Rows are one point carried round by a steady rotation, each followed by how many ticks it has turned.
The counts run from 0 to 326.
[154 136 125  83 138 157  99 165 129 131 100 109  87 128 183 137  91 156
 156  61 113 124 104 136 156  72 107 171 143 134 116 140 150 107 132 137
 108 125 144 153 106 143 145 128 163 123  87 109 126 122 127 105 185  59
 131 144 109  90 104 107 100 140 141  83 111 142 137 136 114 110 131 109
 170 101 106] -> 58
[148 117 159  84 125 143  97 145 131 116 107 118  93 117 167 148  77 154
 170  78  99 101  86 124 189  83 128 154 151 123 107 118 168 111 122 131
 122 154 143 153 116 138 138 112 158 115  88 116 128 106 145 128 172  76
 120 164 129 112 111 105 125 128 162  96 100 152 135 144 117 103 104 110
 143 118 140] -> 311
[131 108 108 102 124 165 108 130 109 156 117  91 122 130 178 109  91 106
 167  88 111 146 117 133 112  97 131 198 112 108 137 150 153  95 142 155
 128 114 173 163 120 158 154 102 156 114 108 122 137 112 134 110 180  48
 139 154  91 100 117 106 129 156 142 112 106 127 163 160 125 117 118 116
 147 116  95] -> 244
[129  70 122 104 149 135 137 114 118 118 107 111 132  84 162 103  95 120
 176 119  95 109 130 144 149  92 136 186 107 128 107 168 144 121 133 139
 112 107 178 165 142 131 158  76 145 133  91 126 143 138 133 124 171  52
  97 179 107 124 141 128 106 149 149 143 111 118 124 164 118 105  92 111
 145 143 129] -> 289
[117 131 138 130 156 142 117 147 128 124 141  98 102 115 138 103  87 106
 196 102  90 158 115 132 169 109 138 148 148 122 102  85 140  72 107 206
 108 127 142 153 114 151 107 112 162 151 123 131 163 125 168 120 155  74
  99 154 126 106 134 148 118 131 126 116 126 142 151 188 112 132  80 138
 144 142 117] -> 321
[161 122 157  72 157 144  95 148 117 119  85 119 106  98 172 118  84 162
 176  91  97 119  82 106 174 110 110 120 133 116 114 143 150 114 112 134
 142 122 150 152  88 147 120 122 133 125 111  89 139  94 128 111 149  47
 111 148 116  97 150  99 114 158 161 115  94 131 120 150 102 108  89 101
 152 128 143] -> 12
[143  82 134  87 119 157 133 114 137  89 126 100 119 104 186 121  89  99
 167 108 123 101 121 102 153  96 142 167 123 109 125 136 151 107 124 138
 120 107 156 175 162 137 178  86 123 149 114 107 155 107 149 123 146  69
 109 184 120 124 129 135 106 169 140 136 108 141 126 164 120 101  81  98
 112 133 142] -> 161
[128 115 100  96 112 136  91 151 105  98  92 107  68  95 177 111  68 118
 168 116 133 153 128 118 134 127 111 200 129 132 129 127 149 131 119 138
 126 120 112 150 128 116 119  88 168 118 106  96 119  78 135 116 148  57
 107 137 105  89 132 108 100 140 141 129 125 151 133 152 107  79 117 115
 111  84 150] -> 94
[130 118 135 124 146 141  90 144 118 150  92  80 115 103 139 113  81 128
 197 132  89 145 103 111 156 105 141 136 142 108 108 153 131  66 104 180
 120  99 136 154  98 148 108 114 136 152 118  98 161 100 131 121 158  46
 107 160 120 124 141 113 119 133 145 123 104 113 122 158 107 120  79 119
 156 137 139] -> 325
[136 109 103 103 141 161 117 133 107 158 122 104 127 124 171  93 102  95
 166  88 107 157 115 134 117 108 129 195 105 105 132 144 154  97 135 162
 129 106 172 165 118 153 151 102 163 124 103 126 151 118 140 106 152  46
 134 148  95  83 134 117 130 154 140 121 111 131 164 172 126 118 108 121
 143 127  86] -> 243
[120 143 138 104 140 138 133 142 122 107 108 128  99 119 163 128 120 140
 158  72 109 149 144 132 175  95  98 149 131 143  98 127 133  81 107 168
  85 132 161 167 115 132 128 120 175 135 101 120 138 145 155  76 160  69
 122 115 132  66 136 138  90 126 126  93 121 182 134 170 147 112 128 128
 186 102 122] -> 62
[139 112 107  87 135 139 121 145 105 101 110  92  88 107 157 106 108 101
 183  78 121 171 115 135 131 127  87 176 117 116 125 127 172 122 127 180
 115  97 147 154  90 114 126 121 173 149 108 119 141 119 140  96 119  54
  86 121 118  63 137 121  89 125 133 137 130 123 137 147 114 108 102 125
 119 128 108] -> 50
[150  94 104 136 164 129 131 144 107 120  89 111  94 108 168 101  93 150
 164  87  96 103 133 154 161  76 147 183 146 130  94 154 144 133 135 133
 107 133 139 131 120 137 150  89 146 118  74 128 147 145 127 135 187  57
 109 151 112 123 130 133  78 142 136 122 119 132 144 158 114 100 108 116
 181 123 127] -> 102
[148 132 154  75 127 148  85 152 123 135 106  93  89 117 168 120  69 133
 175  83 109 128  84 102 170 120 129 130 147 106 131 105 167 104 124 152
 140 130 136 141  98 153 127 122 146 124 124  94 137  77 146 123 150  63
 129 157 108 103 127 101 128 151 162 103  98 132 158 158 108 109  92 121
 128 133 137] -> 10
[117  77 108 131 127 147 122 109  96 137 111 109 132 103 135 103 118  95
 194 108  85 143 117 115 136 102 143 187 112  96 109 157 172  91 104 163
 121 110 162 170 133 138 146  80 164 134  97 135 163 115 130 111 150  47
  91 150 118 119 148 122 113 124 135 150 108 138 148 164 134 113  86 127
 129 132 137] -> 115
[142 121 100 140 127 128 135 153 107 113  97 104  97 135 179 111  84 167
 165  78 111 131 145 122 151  93 117 155 148 129 113 124 135  99 112 148
  99 124 149 135 104 119 132 124 165 119 122  91 166 133 139  92 166  58
 135 121 131  87 145 135  55 141 130 119  91 144 107 154 169  92 127 103
 181 101 118] -> 234
[123 111 122 124 144 111 135 139 120 109 105 106 103 109 165  93  85 107
 161 102  99 107 200 138 160 116 117 172 153 138 115 152 149 110 170 166
 104 122 180 156 101 134 129 109 127 120 111 116 154 143 121 148 183  73
  95 139 116 108 129 141  66 135 133 127 134 155 133 166 109  76 120 124
 155 156 135] -> 84
[134 132 134 126 155 133 131 156 114 125 113  55  89 124 160  94  70 143
 183 103 108 116 147 133 156 112 139 130 164 131 119 115 111  90 133 177
  92 100 153 139 118 147 122 126 133 166 145 101 149 126 148 128 178  60
 120 170 120 121 120 140  74 151 128 112 102 109 130 163 124 113 102 122
 172 148 124] -> 23
[106 115 150 122 142 107 124 120 116  89 130 132 109 109 152 114  79 107
 176 105  78 148 147 137 165 111 108 178 135 138 108 113 156  89 157 182
 114 127 185 162 106 115 112 114 145  97 111 122 153 143 157 121 152  88
  64 138 153  81 130 137 113 128 130 143 143 166 117 183 127  95  93 125
 130 106 135] -> 128
[116 121 138  84 132 135 135 124 138  90 121 127 108  99 184 113  94  88
 146 101 121 121 184 130 162 125 104 180 124 143 119 136 147 106 150 166
  98 136 174 187 131 138 146  97 143 120 103 122 132 130 150 119 170  85
 109 138 105  82 124 139 108 153 136 106 135 193 146 186 104  86 129 128
 142 120 140] -> 81
[162 130 152  76 139 149  84 154 124 122 100 106 101 110 170 124  75 155
 181  85 105 117  90  94 174 116 123 127 145 110 122 121 161 106 120 135
 140 124 138 148  89 156 124 122 139 126 126  86 141  79 131 127 151  55
 119 159 114 106 139 102 117 154 162 108  90 131 140 146 104 104  94 105
 147 135 144] -> 11
[130 103 132  98 132 137 115 113 100 159  88 115 139 115 161 127 116 127
 166  94  92 112 145 126 152  93 126 159 112 103 111 191 158  95 139 139
 120 127 183 175 106 143 160 111 160 111  90 105 140 131 112  99 173  50
 129 140 105 109 127  97 118 128 155 104  91 135 134 153 143 100 126 128
 172 125 131] -> 247
[136 109 121  89 112 141 109 151 128 122 100  79 113 110 181 111  64 128
 180 128 139 135 127  91 147 122 119 143 135 115 128 141 131  84  96 161
 121  99 142 160 118 132 137 119 132 158 155  85 166  95 141 109 139  57
 145 162 111  98 157 126  99 163 151 128  77 129 107 153 137  95 106 100
 139 121 142] -> 29
[133 100  84 130 116 160 138 129  98 120 115  85 123 118 158 101 118 111
 190  82 103 135 140  93 123 117 122 180 130 109 122 131 163  82 105 158
 109 110 162 163 118 148 142  93 166 148 121 112 166 102 127  93 146  45
 115 131 122 104 150 132  73 146 125 140 100 139 153 153 162 107 111 121
 139 137 115] -> 240
[123 103 133  51 121 154 124 127 126  96 116  84 105  92 178 121  96  95
 165 117 138 137 131 120 131 116 104 166 103 126 131 151 135 110 123 162
 109  84 156 183 146 122 157 100 147 158 117 113 117 118 153  88 134  65
 121 162 100  85 124 115 111 160 142 118 112 132 129 166 104 107 101 111
 119 124 127] -> 33
[121 127 165  95 161 131 114 146 128  89 130 134  94 103 169 139  80 151
 165  88  90 142 104 144 182  85 105 153 139 154  93 107 131 102 122 160
 103 137 159 162 125 122 106 113 162 121  89 114 133 141 169 102 166  80
  90 143 142  82 120 128 117 136 130 104 130 162 113 167 115 121  99 111
 161  96 130] -> 315
[144 108 148 103 139 132  74 142 105 125  79 119  98  97 154 130  71 145
 182 113  85 127  92 106 171 107 127 143 142 110 113 147 153 112 120 133
 145 124 138 150  90 133 113 100 130 106  98  87 133  86 125 131 164  52
  90 154 127 114 133  90 108 143 157 126 114 139 122 146  93  93  87 106
 133 109 165] -> 138
[136 108 119 103 119 151 107 116 103 157  90  95 129 121 167 120 104 129
 171  94  93 109 141 117 134  85 126 172 121 105 120 187 154  94 144 134
 120 116 179 165 109 157 163  99 153 121 101 103 129 119 110 110 180  45
 131 151 108 113 121  92 108 141 156 110  92 130 142 144 143 100 128 120
 164 130 121] -> 246
[140 132 170  59 165 147 104 147 123 103  95 127  94  89 178 126  95 151
 158  89 106 143  90 123 174 109 105 129 119 135 111 131 122 119 116 148
 128 114 153 164 112 131 118 118 150 125  99  89 114 118 155  87 145  60
 106 146 109  80 137 107 121 153 146  98 119 143 124 164  94 129  89 115
 161 100 141] -> 14
[123 125 122 135 140 153  96 164 130 134 127  73 101 121 149 111  63 120
 196 114  94 142 106 112 149  98 142 161 162 120 121  99 141  72 113 189
 119 108 139 152 109 163 105 113 130 148 135 110 160  98 151 144 173  62
 110 174 123 123 125 131 118 142 132 118 116 123 146 166 114 120  93 111
 143 139 121] -> 323
[159  98 100  77 139 142 128 135 114  86  84 117  99  97 177  96 114 115
 161  70 121 126 128 115 154 132 107 153 116 117 124 147 166 145 114 137
 119 116 141 157 102 131 152  96 158 137  98 105 143 103 123  96 118  55
  98 122 101  82 161 126  73 161 143 138 115 147 144 161 104  95  97 116
 128 137 139] -> 223
[116  93 133 108 122 111 130 118 110  92 126 117 108  96 139 113  87  97
 202  99  98 149 118 123 156 132 109 173 124 117 114 112 186 103 119 176
 115 119 162 159 105 107 123 109 180 133 120 137 161 120 154 113 117  76
  72 145 140  92 152 135 105 112 151 156 126 136 123 168 138 100  80 132
 106 136 137] -> 302
[140 128 142  88 131 140 143 128 131  92 118  91 101 117 185 109  86 109
 143  93 125  98 184 123 148 102 111 154 150 135 134 137 134 106 177 165
 102 100 187 171 123 139 159 112 109 140 128 101 135 131 136 123 174  79
 105 162 118 102 104 137  74 176 123 117 129 147 129 161 109  95 115 108
 149 140 128] -> 209
[147 131 120 111 105 107 119 159 121 125  95  78  79 140 181  97  59 111
 159 103 136 125 164 119 170 131 126 145 159 103 136 114 160 100 151 180
 119 116 147 136  84 129 148 144 142 128 151  89 161 113 134 130 154  74
 143 142 112  94 129 133  77 146 155 119 101 132 129 170 129  71 118 122
 140 138 135] -> 215
[105 102 103 149 135 126 127 138 103 117 112 118 107 114 164 110  87 126
 182 119 103 184 124 127 141 105 127 187 117 127 100 121 130  84  98 171
 113 113 147 155 126 107 117  99 175 115 112 119 169 134 160  96 148  59
 109 128 138  81 151 140 106 128 122 137 114 147 107 180 155 103 103 116
 153  82 124] -> 110
[131 125 155  68 144 146 140 131 140  89 121 120 112 110 194 110  98  96
 134 101 122 130 166 123 159 111 105 157 110 127 125 144 122 101 154 171
 111 104 179 186 125 138 158 116 121 131 115 101 137 141 150 104 151  79
 114 143 104  71 127 140 111 181 124 110 129 168 124 184  98 106 108 116
 147 119 125] -> 207
[142 114 130  83 145 146 108 150 112  79 110 129  99  96 190 116  82 146
 153  89 104 104 135 112 150 118 113 177 141 156 122 116 140 133 130 115
 120 150 154 157 129 144 110  74 148 106  99 105 119  93 137 121 176  69
 106 140 118  91 140 117  93 168 142 112 113 180 156 165 116  86 121 108
 141 109 150] -> 269
